Questions about the array below. Counting starts at 0.
1) Report the entry in row 0 and column 2.
2) Report the top-right entry.
3) Report the entry in the bottom-left corner.
4) Report the entry in row 1 and column 0.
5) Report the entry at row 1, column 2.
6) Report the entry at row 0, column 0.
7) Report the entry just left of the largest entry.
8) Report the bottom-right entry.
[[120 124 111 137 123 137 120 132 115 111 154 136 137 135 119]
 [121 128 121 156 130 143 114 138 130 129 131 134 137 133 127]
 [133 127 131 113 127 134 136 129 141 119 108 121 129 130 132]
 [132 134 120 120 133 109 152 108 114 127 150 116 107 109 118]
 [128 137 125 148 140 123 135 129 130 130 115 121 132 129 132]
 [134 132 130 126 138 138 149 124 124 120 116 103 130 129 122]
 [137 130 136 147 132 129 139 130 126 148 123 116 126 125 113]
 [143 133 136 152 132 148 100 138 129 121 113 122 135 141 133]
 [131 138 131 137 132 108 158 119 126 128 131 106 114 116 121]
 [147 127 157 140 136 139 116 130 139 127 100 107 131 124 139]
 [130 129 124 120 140 126 152 118 112 113 135 106 120 114 121]
 [130 140 135 156 137 133 106 129 128 133 108 101 128 132 128]]
1) 111
2) 119
3) 130
4) 121
5) 121
6) 120
7) 108
8) 128

grid = [133 133 108 153 126 110 143 130 103 144]
The third entry from the right is 130
The 3rd largest entry -> 143
The 1st entry is 133

[[133 125 130 129 101 132 127 126 126 133 132 126 126 131]
 [145 120 132 118 101 123 125 126 134 120 129 132 116 124]
 [138 124 130 122 101 125 126 127 132 123 129 131 121 125]
 [133 126 131 129 101 132 127 126 126 132 131 126 126 131]]
The first entry in the row that holds the largest entry: 145
The entry in the bottom-left corner -> 133
Which number is the 5th entry, reading row by row? 101
Which number is the second entry, reading row by row? 125
Which number is the entry in the top-left corner? 133
The entry directly below 134 -> 132
Which number is the entry in the bottom-right corner? 131
Which number is the third entry on the diagonal from the top-right corner? 131
Which number is the top-right entry? 131
The entry just left of 122: 130
Which number is the entry directly below the largest entry? 138

A =
[[126 122 154 124 130 150 148 115 125 139 129 137]
 [127 132 104 132 123 106 109 143 131 117 123 117]
 [108 116 140 123 111 133 138 141 125 128 104 118]
 [143 140 105 134 138 111 109 126 132 122 144 130]
 [118 126 110 130 116 110 115 148 129 117 113 114]
 [108 117 134 125 111 128 133 145 125 125 103 116]
 [120 128 108 130 118 108 113 147 129 117 116 114]
 [148 139 122 131 146 128 122 111 131 131 153 140]
 [131 135 102 132 127 105 107 139 131 117 129 120]]
Counting starts at 0.
The bottom entry of the column that holds the largest entry: 102
The entry just left of the largest entry -> 122
The top-left entry?
A: 126
The entry at row 1, column 0: 127
The entry in row 0 and column 2: 154
The entry in the bottom-right corner is 120
The entry at row 2, column 0?
A: 108
The entry just right of the smallest entry?
A: 132
The entry at row 1, column 1 -> 132
The entry in the top-right corner?
A: 137
The entry directly above the smallest entry: 122

[[112 133 133 104 148 131]
 [119 145 100 111 120 108]]
Counting starts at 0.
What is the entry at row 0, column 2?
Answer: 133
What is the entry in row 1 and column 0?
Answer: 119
What is the bottom entry of the column that holds the largest entry?
Answer: 120
The entry just right of 119: 145
What is the entry just right of 100?
Answer: 111

B =
[[120 114 125 113 117 135 117 119 115 122 116 119 119 136 122]
 [121 148 128 118 146 132 145 121 152 122 119 122 144 108 144]
 [136 116 135 119 119 131 119 137 114 138 116 137 121 105 138]
 [109 115 130 155 116 119 124 108 111 118 150 109 130 110 132]
 [126 145 127 124 145 127 144 125 147 125 125 127 144 122 134]
 [156 123 130 116 126 114 124 157 122 147 118 157 124 111 120]
 [105 130 132 121 129 150 130 105 132 116 117 105 131 121 151]
 [125 150 123 120 147 124 146 127 155 123 124 127 145 106 138]
 [136 116 128 146 120 104 125 136 112 135 146 136 129 108 119]
 [124 152 123 121 150 124 149 124 156 122 125 125 148 114 137]
 [112 143 127 115 139 139 139 113 148 115 115 113 138 113 143]
 [156 118 127 114 121 114 119 158 118 147 117 157 119 116 114]
 [115 129 134 124 128 142 129 116 128 124 119 117 131 104 152]
 [118 120 125 111 121 141 122 117 123 121 114 117 122 157 123]
 [115 116 126 114 117 143 118 114 119 119 115 114 118 144 125]
 [114 126 126 121 126 137 126 115 129 119 120 115 128 111 136]]
Indices start at 0.
Find the bottom-left entry.
A: 114
The entry in row 2 and column 0: 136
Find the top entry of the column that holds the largest entry.
A: 119
The entry in row 2 and column 1 is 116
Find the entry in row 1 and column 1.
A: 148
The entry in row 0 and column 2: 125
Find the entry at row 0, column 0.
A: 120
The entry in the bottom-right corner -> 136
The entry at row 1, column 0 is 121
The maximum is 158
Find the entry in the top-right corner.
A: 122
The entry directly above the largest entry -> 113
The entry in row 2 and column 2 is 135
Find the entry in row 1 and column 2.
A: 128
The entry just left of the largest entry: 119
The entry in row 0 and column 1 -> 114
Find the entry directly below 141.
A: 143
Find the bottom entry of the column that holds the largest entry.
A: 115
The entry just right of 141 is 122
The entry just right of the largest entry: 118

Questions about the array below. Indices start at 0.
1) The entry just right of the largest entry?
2) The smallest entry?
3) The entry in row 0 and column 0?
4) The entry directly below the largest entry?
5) The entry just right of 113?
6) The entry just left of the smallest entry?
7) The entry at row 0, column 2?
8) The entry directly above 132?
[[155 130 122 147 131 130 139 127 134 123]
 [131 141 122 131 134 127 128 127 137 128]
 [136 112 137 122 115 132 121 123 113 122]]
1) 130
2) 112
3) 155
4) 131
5) 122
6) 136
7) 122
8) 127
